In the rows, 128 means zero.
One turn sends every row of this set to another row. A few are shown first. Where does it send the rows asked after them?
z_356: [137 158 118 103 102 140 137 134 128 103 112 114 133 127 100 140 134 120
 123 132 132 131 141 104  92 145 107 121 129 134 141 134 142 110 108 141]
z_607: [136 148 144 111 117 149 131  81 186 137 125 133 147 126 118 104 138 119
 113 148 141 130 134  96 102 102 127 105 142  72 142 151 142 132 119 123]
z_968: [128 125 131 131 108 149 155  98 149 152 124 124 133 105 125 117 132 105
 137 127 161 125 132 104  95 143 162 121 152 116 111 160 124 126 101 145]
z_129: [120 189 140 126 114 163 126 119 143 131 151 124 132 127 122 131 127 114
 144 152 141 127 132 108 125  86 132 106 154  86 124 152 130 154 144 131]
z_30: [120 134 131 138 118 136 136  76 134 126 109 118 149 129 118 128 132 100
 137 144 143 127 126 108 105 120 110 116 151 105 117 145 123  73 123 110]
z_382: [126 160 117 122  93 141 136  93 140 125 124 131 125 130  98 129 126 109
 185 148 139 124 133  99  92  90  95 105 139  96 112 146 130 144 113 133]
z_185: [138 140 151 111 114 136 118 107 144 150 127 119 123 163 109 138 171 116
 121 165 176 122 140 105 108 105 111 130 134 132 107 162 133 121 127 112]
z_988: [108 134 164 122 121 124 106  99 129 159 146 130 129 110 116 149 130 127
 126 135 147 100 147  93  97 135 121 111 142 131 124 132 128 141 113 118]
z_893: [118 143 142 141 103 115 150 114 131 101 122 150 147 124 129 129 122 137
 137 152 126 129 137 127 120 114  86 119 144 111 135 133 121 148 117 114]
z_853: [121 107 135 128 118 155 138 120 168  94 133 127 122 135 111 111 139  90
 140 141 163 120 158 113 106 129 126 104 138 102 119 150 137 128 134 121]
z_82: [127 146 149 152 136 162 129 115 142 145 134 120  93 132 147 124 141 119
 130 150 131 134 109  92 116 102 118 118 126 111 124 129 157 126 128 125]
z_42: [128 110 135 135 125 124 127  88 145 126 107 122 128 131 122 158 149 116
 126 146 114 108 110 105 100 130 115 114 149 107 140 165 113 120 119 137]
z_295: [120 160 133 119 130 172 121 115 159 145 146 110 145 122 122 134 120 139
 159 124 140 135 144 143 110  95 132 110 166 130 103 159 135 125 111 129]
z_824: [135 162 122 121 136 145 140 126 179 141 114 143 132 110 115 122 133 129
 133 149 143 163 135 112 111  94 108 104 177 136 127 144 126 136 116 113]
z_269: [138 142 129 107 125 127 119 124 159 133 124 149 117 124 111 132 159 137
 121 125 135 124 107 110  84 102 144  99 135 133 125 175 135 129 104 140]
z_992: [133 132 132 156 119 137 143 117 149 138 124 127 120 142 112 129 135 120
 128 171 153 113 130 122 104 109  76 128 131  84 126 152 138 153 129 118]
z_162: [141 153 104 144 133 137 131 127 145 150 122 130 127 114 118 100 122 124
 148 139 144 132 114 114  95 101 113 102 132  92 103 141 112 109  97 124]
z_385: [132 126 123 113 101 133 108 114 154 157 126 119 149 163 130 137 143 108
 129 156 164 140 128 104 119 133 120 130 134 130 136 150 118 109 100 155]
z_428: [132 140 135 145 117 144 132 108 147 124 101 116  98 132 120 151 133  99
  99 141 134 121 134  83 128  95 110 114 140 114 127 143 139 143  87 153]
z_673: [103 139 158 129 113 129  98 111 106 144 127 127 133 124 122 140 137 112
 109 158 149 124 129  99 106 136 148 113 144 116 140 162 136 118 104 121]
z_353: [118 170 120 119 117 171 136 117 133 151 130 102 131 131 107 119 114 109
 139 163 142 125 136 120  93 108  98 138 147 116 143 147 122 110 134 158]
z_885: [135 108 142 125 105 147 129 124 136 100 138 125 123 127 117 140 138 122
 135 145 150  98 143 127 112 123 114 119 147  98 115 143 138 110 156 140]
z_168: [124 134 137 123 107 160 147 101 127 115 134 131 113 111 127 127 139  85
 130 155 124 107 122 115 116  96 151 126 146 106 129 124 135 143 133 137]
z_189: [108 159 138  94 127 143 118 111 165 128 112 113 159 129 119 122 132 125
 113 138 141 114 135 127 125  95 128 130 108 114 139 151 145 109  94 143]
z_259: [128 151 138 142 121 158  99 114 132 103 120 117 124 128 114 100 130 120
 143 139 172 130 157 121  95 134 115 123 134 138 135 165 111 122  99 116]
z_143: [129 154 161 120 112 150 154 121 131 104 109 118 112 129 121 126 146 115
 141 166 146 119 134 114 117 125 130 131 142 121 126 176  93 152 129 136]
z_702: [140 124 138  94  96 138 124 102 147 141 132 114 117 131 104 119 157 122
 134 153 111 132 141  96 100 108 109 127 146 116 144 107 127 145 120 124]
z_813: [119 136 138 110 120 145 127 131 154 165 117 125 165 138 121 113 143 115
 121 142 156 111 178 108 111 112 120 114 147 103 121 148 130 168 110 127]
z_425: [112 138 147 105 117 153 111 111 140 123  95 104 155 118 116 143 128 112
 137 139 155 135 148 128 110 108 128 112 141 151 105 160 136 157  89 123]
z_534: [116 159 129 111 135 156 112 123 154 117 130 120 131 152 147 125 117 137
 150 152 145 105 114 112 121 101 130 111 125  97 112 136 134 120 115 100]
z_34: [130 133 109 133 120 125 110 129 150 145 140 140 129 130 108  99 115 127
 146 143 157 149 141 117 110  98 113 113 139 105 150 137 131 140 100 160]
z_228: [146 167 153 135 134 136 141  80 153 135 155 134 132 114 131 121 133 153
 129 144 158 112 147 115 108 126 123 122 140 112 107 165 125 132  94 120]
z_144: [127 180 114 117 104 128 169  97 134 112 127 115 111 134 111 135 121 123
 143 138 143 126 136  83 100 102 117 114 149 110 108 148 124 138 100 143]
z_492: [129 144 131 117 135 139 128  97 145 139 120 129 153 147 126 112 141 123
 107 136 143 139 138 129 124  88 141 142 116 147 116 150 131 135  90 142]
z_854: [135 154 141 117 108 140 126 145 149 133 109 157 142 151 146 122 148 141
 126 135 142 132 124 119  95 109 116 108 135 143 116 150 100 138  99 117]
z_938: [115 151 129 120 120 147 100 111 159 129 130 131 148 145 135 170 105 137
 143 135 161 131 143 110  87 119 118 111 144 121 104 124 111 133 108 120]
z_342: [115 156 150 131 123 155 125 118 161 134 126 114 109 118 130 110 150 138
 137 156 139 174 138 118  97  90 116 130 159 137 143 134 115 131 125 119]
z_697: [120 115 131 133 114 148 116 115 180 110 119 126 125 132 116 165 137  98
 132 148 139 149 154 124 108 120 120 114 141 125 115 136 120 132  76 137]
z_372: [109 147 123 104 120 146 126 120 154 140 128 112 157  88 121 122 149 124
 136 143  96 117 122 129  94 110 113 112 137 124 120 144 118 141 118 116]
z_48: [128 127 144 114 130 148 138 117 121 139 103 119 129 114 116 151 128  83
 116 158 154 133 160 106 109 125 137 121 154 131 126 124 150 133 112 149]

z_673 turns into z_885
z_353 turns into z_372
z_342 turns into z_189
Where do these go?
z_425 turns into z_48
z_385 turns into z_42
z_259 turns into z_356
z_82 turns into z_534
z_893 turns into z_34

One turn sends every row of this set to another row. A few are shown first. Where does it send the rows asked after them?
z_98: [135 131 133 105 126 124 112 129 110 109 136  94 129 153 103 114 168 130
 112 151  94 111 133]
z_609: [120 131 111 120 178 115 108 141  89 115  75  85 106 148 141 108 160 136
  87 146 109 118 134]
z_596: [131 142  68 130 175 132 113 137 117  96  95  77 104 157 137 120 149 130
 127 134 116 107 121]
z_346: [127 114  99 119 161 119 131 138  99 106  81  74 119 119 114 116 163 132
  95 163 129 138 124]
z_479: [136 156 112 138 157 129  87 141 113  93  80 106 116 124 140 121 171 105
 110 175 118 127 109]
z_775: [126 117 108 118 156 128 109 141 133 118 103  85 148 144 133  83 160 125
 108 119 117  84 127]
z_159: [111 135 112 141 164  91  91 138 115 117 132 100 124 166 151 124 150 130
 116 156 102 107 131]
z_113: [132 119 104 106 157 129 137 131 131  98 143 102 127 148 148 106 159 124
 108 172 143 131 128]
z_466: [146 136  82 145 172 130 113 147 133 101 106  90  96 141 117 126 173 135
 136 157 122 146 117]
z_706: [120 144 122 130 173 129 111 137 117 107  84 111 114 138 125  84 159 131
 157 148 125 114 113]
z_395: [137 146  99 131 153 143 102 147 127 137 108  88 133 163 149  98 180 124
 104 163  78 118 135]
z_252: [ 97 148 115 109 168 143  83 138 112  96 101  84 115 132 133 107 175 128
 135 165 103  92 113]
z_902: [130 144 128 126 171 130 119 137 137 125 120  73 136 142 141 114 164  87
 134 183 103 129 133]
z_598: [132 135  99  98 150 137  96 150 112 132 125 120 131 118 125 132 170 117
 121 138 100 107 129]
z_880: [135 120 139 109 152 140 131 117 131 107 113 104 117 144 111 120 184 104
 126 145 112 131 121]
z_138: [124 156  96 136 126 120 111 142 110  91 133  91 125 130 113 114 172 141
  92 164 130 120 115]
z_682: [119 146 111 117 155 129 101 129 113 124 120  72 154 100 143 110 183 131
 114 148 103 145 135]
z_977: [132 123 110 136 195 132 103 136 132 107 110  92 136 139 117 107 148 125
  97 151 111 167 137]
z_456: [132 137 104  91 160 138 107 140 115 105 159  78 145 136 149 117 161 138
 119 161 110 118 129]
z_337: [111 127 110 110 167 132 109 124 113 121 126 128 112 105 140 128 157 119
 128 150 124 142 126]
z_830: [125 167 110 116 166 124 109 122 104 111 102  81 158 128 129 124 147 131
 107 133  96 115 104]
z_318: [115 129  96 130 153 157 118 160 129 119 132  97 103 122 122 102 147 107
 108 165 133 104 115]
z_418: [128 121 107 157 171 124 103 145 118 101 129  77 130 147 153 132 148 107
 106 133 128 142 103]
z_581: [129 111 114 142 137 143 108 134 116 101  96  73 128 130 130  71 154 115
 117 149 117 140 131]
z_929: [120 140 113 121 191 125  89 144 114 100  98  83 123 174 127  86 147 129
 128 140 106 142 136]
z_695: [109 130 122 140 204 135 107 147 111 114 113 113 115 155 151 113 156 125
  97 168 121 113 115]
z_58: [132 148 148 133 156 109 126 130 118 127 119  91 117 108 127 110 145 126
 109 137 126 122 112]
z_567: [106 139  94 124 140 130 101 173  92 122 129  84 119 154 122  97 155 142
 122 145 121 121 102]
z_687: [125 130  96 136 146 141 100 159 131 126 127  92 143 149 109 123 189  97
 111 144 104 134 127]
z_17: [116 108 105 139 172 125 147 118 111 110  99  76 133 157 144 106 147 114
 125 148 115 102 125]

z_929 turns into z_456
z_695 turns into z_138
Where do these go?
z_113 turns into z_466
z_318 turns into z_479
z_775 turns into z_395

One turn sends every row of this set to another row. A few are shown first. Where does it send the rows asked after them?
z_781: [108 124 132 118 112 149  94 160 134 149 121  97 104 121]
z_519: [104 126 111 143 108 139 119 117 126 157 107 101 124 122]
z_786: [128 137 144 115  99 146 140 140 133 137 127 110 132  85]
z_296: [143 123 145 148 116 130 137 138 111 137 131 117 112  92]
z_394: [128 130 137 135 122 127 115 143 116 118 141  90 139  84]
z_654: [ 95 118 129 100 118 136  86 128 107 156 130 122 112  94]
z_656: [124 128 134 122  91 101 116 166 148 142 139 121 114 110]
z_574: [111 135 109 110  82 123  96 143 142 130 130 121 108 105]
z_39: [106 120 106 140 105 114 139 126 148 147 140 116 122 126]
z_411: [139  98 131 112 100 127 115 141 145 144 112 120 105 128]
z_719: [ 95 117 121 116 113 109 104 139 112 134 137 102 113  72]
z_297: [109 119 146 114 153 108 106 137 105 126 136 122 121 113]
z_749: [104 152  95 123 114 124 131 146 120 137 109 111 117 118]
z_68: [125 159 118 137 119 133 121 141 133 140 157 125 121 125]
z_916: [111 143 118 110 131 131 125 121 102 162 108  93 115 105]
z_234: [122 133 107  89 106 119 126 130  86 144 128 113 115 116]
z_496: [132 158 155 130 134 118 109 141 131 146 134 124 114 114]
z_688: [127 110 148 111 123  90 126 151 126 139 134 131 127 106]
z_690: [123 128 118 116 145 132  92 132 112 141 142 105 119 139]
z_705: [110 142 125 109 113 127 122 124 116 105 117 135 129 118]
z_850: [128 124 137 118 121 120 136 113  91 158 138 113 100 103]
z_789: [125 123  92 101 111 135  86 123 129 141 131 117 116 123]
z_960: [109 120 132 101 111 116 138 121 142 135 153 106 139  88]
z_137: [138 101 121  99 111 113 127 132 117 137 115 108 135 139]
z_770: [135 117 130 127 135 117  96 123 120 174 138 135 124 110]
z_173: [121 130 154  99 107 115 118 123 135 123 119 137 104 104]
z_787: [110 120 135 129 112 114 112 157 116 142 136  74 113 129]
z_799: [109 118 130 117  81 145 134 113 136 150 131 111 128 117]
z_204: [143 111 124 137 109 119 116 130  88 137 148 102 119 120]
z_949: [136 116 102 117 119 113 119 133 133 163 156 128 125  90]

z_705 turns into z_137
z_204 turns into z_394
Where do these go?
z_799 turns into z_519
z_173 turns into z_411
z_574 turns into z_789

One turn sends every row of this set to another row. A few are shown first. Where does it send the rows asked after them?
z_205: [114 129 120 138 100 126 145 136 110 137 145 104]
z_831: [106 153 114 126 119 102 112 128 121 113 108 123]
z_825: [163 129 129 137 141 125 134 133 130 125 100 129]
z_29: [118 106 109 135 135 110 136 131 132 158 124 141]
z_658: [107 150 130 146 124 144 111 133 103 129 140 118]
z_827: [ 99 126 124 128 140  97 137 136 124 135 125 101]
z_605: [131 157 130 145 116 109 107 144 130 147 144 118]
z_66: [124 127 133 121 102 128 107 149 132 142  94 124]
z_913: [125 162 123 120 103 126 100 125 115 138 114 122]
z_931: [130 161 129 124 116  96 138 135 152 127 119 130]
z_593: [106 127 126 109 109 106 143 123 146 148 129 133]
z_894: [136 116 135 161 116 132 121 130 129 162 117 122]
z_802: [111 116 126 132 114 130  92 125 121 146 139 133]
z_832: [132 127 132 135 144 146 157 129 106 130 112 118]
z_471: [114 149 144 120 124 133 141 130 114 135 143  93]
z_251: [144 107 134 116 129 149 118 116 123 127 122 129]
z_33: [131 152 123 138 110 126 116 166 122 120 131 116]
z_460: [140 116 111 123 132 126 124 126 104 158 134 139]
z_490: [135 152 136 136 139 150 116 136 148 118 114 123]
z_408: [135 119 130 140 114 119 136 119 124 106 102 148]
z_378: [110 133 142 112 141 112 152 155 135 130 131 117]
z_956: [133 137 137 104 139 138 158 132 131 129 144 136]
z_768: [125 137 125 147 112 148 116 118 113 160 137 134]
z_136: [141 126 129 131 154 127 151 129 127 107 129 128]
z_317: [138 152 153 132  99 141 115 135 122 142 118 115]
z_655: [119 143 158 136 116 140 144 144 131 155 141 117]
z_653: [136 126 110 131 135 135 136 119 134 126 125 163]
z_67: [124 136 137 133 140 103 134 134 124 101 142 113]
z_15: [135 156 141 119 133 136 111 113 114 138 139 108]
z_785: [140 122 118 121 140 139 114 110 143 150 106 132]
z_76: [107 141 132 112 109  98 121 143 140 137 103 120]
z_504: [141 153 115 112 135 132 115 130 118 112 127 148]
z_683: [118 137 127 127 123 128 157 116 133 111 124  98]
z_261: [137 110 121 159 131 135 137 111 130 134 123 141]
z_546: [104 129 114 133 126 117 141 157 141 160 129 124]
z_180: [101 142 124 130 129 116 164 130 128 129 104 134]
z_863: [103 131 144 132 125 108 160 116 113 133 132 133]
z_978: [125 141 116 138 132 143 147 108 122 161 133 144]
z_591: [116 154 148 141 120 118 108 148 145 134 111 145]
z_315: [124 123 132 118 135  97 128 118 122 150 109 154]
z_73: [115 109 113 142 124 102 131 117 130 138 102 114]
z_703: [141 151 134 136 116 132 111 128 133 110 104 147]

z_15 turns into z_67
z_315 turns into z_802
Where do these go?
z_703 turns into z_76
z_378 turns into z_653
z_33 turns into z_180
z_658 turns into z_683
z_831 turns into z_73

